Here is the table:
[-1.29  0.77  2.44 -0.36  0.52 -0.94 -0.59 -0.27  1.38  1.32  1.65  2.92  2.10 -0.93  1.00 -0.63  0.28  1.68 -1.34 -0.45 -0.54  0.97 -0.22 -0.40]
[-0.48  0.01  1.76 -0.16  1.27 -0.55 -0.72  0.74 -0.52 -0.05  0.79  1.28  2.12  0.38  2.12 -0.04 -0.29 -0.21 -0.69  0.45 -1.51  1.58  0.60 -1.45]
[-0.68 -0.31  2.48  0.02  0.92 -0.71 -0.41  1.22  0.91  0.58  1.65  3.14  1.52 -1.37  1.40 -0.56 -0.35  1.79 -1.96  0.49 -0.03  0.51  0.13 -1.38]
[ 1.16 -1.21  2.23  0.55  1.02  1.02 -0.37  0.01  0.36  1.70  0.06  2.11  0.86  0.97  0.82  0.96 -0.29  0.56 -1.04 -1.26 -1.38  0.59  0.61 -1.11]
[ 1.52 -0.37 -0.87  1.63 -0.72  1.33 -0.29 -0.23  0.48  0.45 -1.58 -0.20 -1.25  0.79  0.40  0.81 -0.05  0.13 -0.45 -0.30  0.47 -0.18  0.27  0.70]
[ 1.04 -0.55  1.34  0.40  0.47  1.98  0.24 -0.60 -0.59  1.32 -1.71  0.78 -0.16  0.61 -0.71  0.06  0.11 -0.51 -0.02  0.19  0.87 -0.09 -0.01  0.30]
[ 0.03 -0.95 -0.07 -0.29  0.73 -0.06  0.00 -1.26 -0.97  1.27 -0.81  2.08  1.15  0.88 -0.46  0.48  1.02 -1.21  0.75  1.26 -1.05 -0.09  0.25 -1.56]
[-0.92  0.90 -1.41  0.95 -0.69  0.92  0.60  0.04 -0.75 -0.87 -0.48 -0.40 -0.23  0.49  0.34  0.40 -0.38 -0.62  0.19  0.56 -0.35 -0.65 -0.56  0.83]
[ 1.17  0.07 -0.19 -2.50  0.94 -1.97  0.80 -0.02  0.16  0.39  1.01 -2.73 -1.79 -1.62 -0.74 -2.12 -0.55 -0.57  1.67 -1.43  1.73 -1.84 -0.20  0.65]
[-0.79 -0.15  0.51  0.89  1.46  0.57  0.83 -1.17 -0.39  1.14 -1.07  0.60 -0.08  0.46 -0.79 -0.22  0.19  0.09  0.76 -0.14 -0.61 -0.18  0.05 -0.13]
[ 0.08 -0.88 -0.11  0.40  0.82 -0.04  0.50  0.68 -0.92  1.56 -0.35  0.62  0.66  1.68  0.01  0.16  0.42 -0.01  0.13 -0.16  0.18 -0.19  0.10 -0.80]
[-0.42  2.93 -1.26 -1.29 -0.94 -2.25 -0.87  1.25 -0.59 -2.46  1.15 -1.85 -1.68  0.19 -0.01 -0.74  0.34 -0.12 -0.12  1.17  0.46 -0.54 -0.44  0.15]
[ 0.49 -0.99 -1.18 -1.97 -0.99 -0.80 -0.52  0.05 -0.08 -0.68  0.71 -3.89 -1.46 -1.88 -0.47 -0.78  0.28  0.03  0.12 -0.61  2.42  2.31 -0.65  0.61]
[-0.86 -0.21  2.06  0.24  0.60 -0.06  0.01  0.19  1.29  0.73  1.30  2.15  0.55 -0.43  1.20 -1.08 -0.25  0.70 -1.09  0.99 -0.35  0.13 -0.09  0.05]
[ 0.10 -0.96 -0.06  1.03  0.55  2.14  0.13 -0.93  0.65 -0.03 -1.27  1.13  0.38  1.81  1.20  1.09 -0.16  0.01 -0.16 -0.41 -0.80 -0.05 -0.14  0.17]
[-0.86 -0.36  0.42  0.84 -0.59  2.15  0.07  0.36  0.28  0.12 -1.15  0.84  0.16  1.74  0.19  0.83  0.57 -0.01 -1.53  0.64 -1.26 -0.88 -0.07  0.13]
[-0.38 -0.37  2.09  0.36  0.36 -1.52 -0.18 -0.69  0.22 -1.20  1.25  2.41  1.08 -0.73  1.44 -0.17  1.04 -0.46 -1.29  0.23 -1.86  0.90 -0.45 -0.85]
[-0.30 -0.30 -0.28 -3.76  1.95 -1.38  1.60 -0.33 -0.81 -1.23  2.28 -4.56 -0.53 -1.85 -2.33 -1.21 -0.09 -0.05  1.90 -0.81  2.27  0.03 -0.72  1.41]
[-0.21  0.17 -1.60  0.24 -0.43  1.82  0.22 -0.72 -0.41  0.11 -0.71  0.65 -0.66  1.27  0.12  0.83 -0.39 -0.58  0.14 -0.47 -0.95 -1.04  0.12  0.99]
[-1.21  1.67  0.28  0.03 -1.85 -0.60  0.93  1.49 -0.48 -0.28 -0.92 -1.24 -1.28  0.22 -1.38 -1.43 -0.10  1.08 -0.13  0.52  0.46 -1.38  0.58  0.09]
[-0.56 -0.63 -0.71  0.94 -1.12  1.19 -0.37  1.38  0.18 -0.72 -1.86 -1.28  0.04  0.07 -0.48  0.05  0.31 -0.02  1.02 -0.36  1.74  0.53 -0.19  0.76]
[-0.67 -0.25  0.29  0.58  0.76 -1.00  0.28 -1.05 -0.01  1.33  0.59  2.47  1.91  0.40  0.93 -0.46  0.29 -0.19  0.44  0.65 -0.84  0.19  0.83 -0.93]
[-0.02 -0.88 -0.79 -3.83 -0.90 -1.50  0.91 -1.34 -0.30 -1.37  0.80 -3.45 -0.89 -2.09 -1.71 -1.12 -0.67 -1.00  1.63 -2.24  1.20  1.49 -1.60  0.65]
[ 2.40 -1.11  1.83 -0.39  0.82 -1.05 -0.46  1.15  1.10 -0.13  2.01  1.91  1.09 -0.52  0.81  0.33 -0.42  1.72 -1.50  1.90 -0.74  1.92 -0.02 -2.07]
[ 0.70 -0.70 -0.79 -1.97 -1.11 -1.64 -0.60  0.21  0.51 -1.67  1.98 -2.91 -3.18 -1.00 -1.32 -0.49  0.81 -0.45 -0.51 -0.42  2.32  0.05 -1.68  1.28]
The rows fall into hidden groups. There are 2 groups. Groups can overlap: rows of different groups may look alike. The first row asked about is in group 0, and each new group gets the next number.
More rows, each followed by its group:
[-0.40 -0.14 -0.87  0.38 -0.46  0.17  0.68  0.61 -0.60 -0.67 -1.04 -0.73 -0.38  0.82 -1.00  0.03 -0.37 -0.26 -0.71 -0.60  0.38  0.04 -0.01  0.69] -> 0
[ 0.59 -0.76 -0.96 -0.90 -0.25 -1.22 -0.38 -0.09 -0.58 -1.78  1.41 -3.24 -2.05 -1.00 -0.05 -1.37 -0.19 -0.81  0.80  0.75  3.12 -0.13 -1.10 -0.10] -> 1
[-0.18 -0.55  0.55  1.21  0.06 -0.78 -1.37 -0.82  1.57  1.91  0.86  2.59  2.73 -0.93  0.73 -0.38  1.09  0.24  0.71  0.46 -0.88  0.88 -0.36 -1.57] -> 0
[ 1.49 -0.28 -0.70 -0.62 -0.46  0.09 -0.04  0.51 -0.34 -1.68  1.34 -3.20 -2.53 -0.93 -1.27 -1.03 -0.17  0.23  1.47  0.48  2.53 -0.03  0.19  0.56] -> 1
[-0.85  1.81 -1.09  0.70  0.41  0.95  0.11  0.16 -0.36 -0.31 -1.71  0.18 -0.59  2.10  0.12  0.51 -0.12 -0.63  0.04  0.05 -0.67 -0.75 -0.05  1.04] -> 0
[ 1.40 -0.18  1.04  0.28  0.83  1.18  0.53 -1.21  0.26  1.64 -0.77  2.37  1.23  0.10  0.47  0.72  0.00  0.79 -1.06 -0.01 -0.62 -0.19 -0.21 -1.08] -> 1
[-0.58 -0.68  0.13  0.13  1.12 -0.21  0.84 -0.36 -0.73  1.57 -1.95  2.05  0.73  0.23  0.82 -0.13  0.58  0.16  0.63  0.91 -0.11 -0.49  0.59 -0.55] -> 0
[-0.20  1.94  0.19  0.55  0.58 -0.80 -1.07 -1.09  0.95  1.47  1.45  2.21  1.42  0.08  0.41  0.63  0.09  1.04  0.89  0.05 -2.15  1.05  0.57 -0.64] -> 0
[-0.82 -0.24 -0.03 -0.72  0.14 -1.08  0.36  0.32  1.12  0.33  1.05  1.84  1.50 -0.41  0.83  0.59  0.06 -0.04  0.26  0.49 -0.14  1.38 -0.87 -1.81] -> 0
[-0.80 -0.47  1.31  0.22  2.62  0.10 -0.53 -0.85  0.07 -0.44  0.97  1.29  0.66 -0.29  1.45  1.03 -0.33  0.22 -1.20 -0.45 -3.79  1.03  1.44 -1.26] -> 0
[-0.95 -0.85 -1.25  0.91 -1.69  0.65 -0.64  0.18 -0.71 -0.13 -1.58 -0.10  0.10 -0.94 -0.64  0.83 -0.82  0.13  0.61 -2.11 -0.59 -0.63  0.96  0.30] -> 1
[-0.31 -1.11 -1.22  1.16 -1.34  0.46 -0.66  0.42  0.29  0.02 -1.05 -1.01 -0.16  0.18 -0.40 -0.33  0.71  0.29 -0.50 -1.29  0.74 -0.75 -0.13 -0.49] -> 0
[ 1.35 -0.50  1.94  0.64  0.62  0.46 -0.12  1.56  0.88  0.15 -0.12  2.18  0.13 -0.09  1.34  1.25  0.34  0.74 -1.73 -0.73 -1.28  0.22  0.66 -0.87] -> 1
[-0.40  0.17  0.77  0.29  1.98  0.81  1.09 -0.46 -0.86  0.61 -0.31  1.79  0.97  0.08  0.15  0.56 -0.19 -0.22 -0.21  1.22 -1.17  0.44  0.82  0.30] -> 0
[ 1.12 -0.86 -1.49  1.76 -2.71  0.90  1.00 -0.39  0.84  0.22 -0.68 -0.91 -2.27  0.21 -1.33  0.12 -0.16 -0.38  0.16 -0.81 -0.41 -1.55  0.38  0.71] -> 1
[-0.19  0.97 -1.13  0.00 -0.66  0.66  0.10  0.95 -0.23 -1.18 -1.23 -1.10  0.15  0.61 -0.02 -0.26 -0.54 -0.57  0.47 -0.13  0.51 -0.83  0.13 -0.06] -> 0
[-0.34 -0.61 -0.34 -2.64  1.12 -1.70  0.75  0.42  0.44 -0.60  0.73 -2.51 -0.55 -0.56 -0.27 -1.92  0.03 -0.32  1.71 -0.40  2.14 -2.10  0.16  1.33] -> 1
[-0.53 -0.14 -0.93  1.21 -0.52  1.26  0.24 -0.16  0.54 -0.10 -0.81  0.45 -0.19  1.30  0.71 -0.04  0.35 -1.13 -0.49 -0.09 -1.92 -1.86  0.36  0.99] -> 0
[-0.64  3.32  0.01  0.65 -2.69  0.74 -0.04  1.21 -2.00 -0.53 -0.49 -0.78 -0.58  1.23 -0.76  0.04 -0.45 -1.11  0.27  0.34  0.20 -0.83  0.61  0.92] -> 0
[-0.86  0.97  1.20  1.07  0.73 -0.62 -0.34 -0.16  0.58  0.40  0.57  2.20  1.75 -0.11  0.62 -0.01  0.29  0.59 -0.26  0.58 -2.39  0.59  0.65  0.04] -> 0
[ 1.66 -0.61  1.56  0.97  0.49  1.42  0.25  0.08 -0.22  1.00 -1.40  1.16 -0.21 -0.12 -0.22  1.26  0.48  0.40  0.26  0.29  0.69  0.10  0.14 -1.01] -> 1
[-0.90 -0.33 -0.94 -1.82 -0.87 -2.71 -0.53 -0.71 -0.11 -1.03  0.30 -1.99 -1.41 -0.63 -0.79 -0.84 -0.93 -1.42  0.75 -1.14  0.46 -2.39 -0.54  1.10] -> 1
[ 1.10 -0.40  0.73  1.70  0.73  0.21 -0.82 -0.15  1.20 -0.54 -0.80  2.66  1.53  0.46  1.13  0.94 -0.12  0.37 -1.95 -0.81 -0.48 -0.63 -0.13 -0.41] -> 0
[-0.27 -0.58  0.66  1.05  2.71  0.73  1.57 -0.93 -0.18  0.88 -0.87  2.01  1.27  1.28  1.23  1.45 -0.30 -0.45  1.09  1.16 -0.69  1.27  0.60  0.90] -> 0
[ 1.60 -0.33 -1.60 -0.53 -0.35 -1.35  0.00 -0.14 -0.99 -0.78  0.45 -2.67 -1.17 -1.23 -1.17 -1.39 -1.07 -0.43  0.78  0.17  1.87 -0.51 -0.88 -0.85] -> 1
[-1.32  2.74 -0.61 -0.30 -1.38  1.11  0.18  1.66 -2.28 -0.63 -1.21 -1.56 -0.55  2.16 -0.37  1.02 -0.51 -0.43 -0.78  1.33  1.27  0.32 -0.22  1.79] -> 0
[-0.35 -0.46 -2.31 -0.13 -2.39 -0.17 -0.85  1.03 -0.63 -1.45  0.52 -2.83 -1.61  0.11 -1.32  0.32  0.41 -0.43 -0.07  0.32  1.19  0.67 -0.23  2.20] -> 1
[-0.25 -0.12 -0.98  0.67 -0.58  1.58 -0.18 -0.71  0.27 -0.02 -0.75 -0.40 -0.29  0.29  0.21  0.47 -0.29 -0.05  0.00 -0.52  0.48 -1.49  0.11 -0.01] -> 0
[ 1.41 -0.32 -2.01  0.42 -2.53  1.23 -0.63  0.11  1.17 -0.77 -1.26 -1.62 -0.98 -1.05 -1.45  0.33 -0.38  0.08 -0.14 -0.47  0.15  0.39 -0.30 -0.06] -> 1
[-0.99  3.71  1.13  2.04  1.21 -1.72 -0.39 -0.80  1.10  1.58  1.82  0.97  2.81 -2.56  0.20  1.23  0.01  1.78  0.24  0.23 -2.46  3.49  0.30 -1.52] -> 0
[-0.15 -0.63 -0.65 -0.60  0.51  1.98  0.66 -0.45 -1.01 -0.02 -0.66 -0.24 -0.56  1.82  0.22  0.24  0.30 -0.01  0.80  0.38 -0.23 -1.10  0.70  0.37] -> 0
[ 1.51  0.17 -0.52 -2.31 -0.85 -1.39 -1.51  0.09 -0.14 -0.42  1.89 -3.67 -1.30 -1.75 -1.16 -0.81  0.51 -0.10  0.23  0.33  2.39  0.30 -0.88  0.98] -> 1
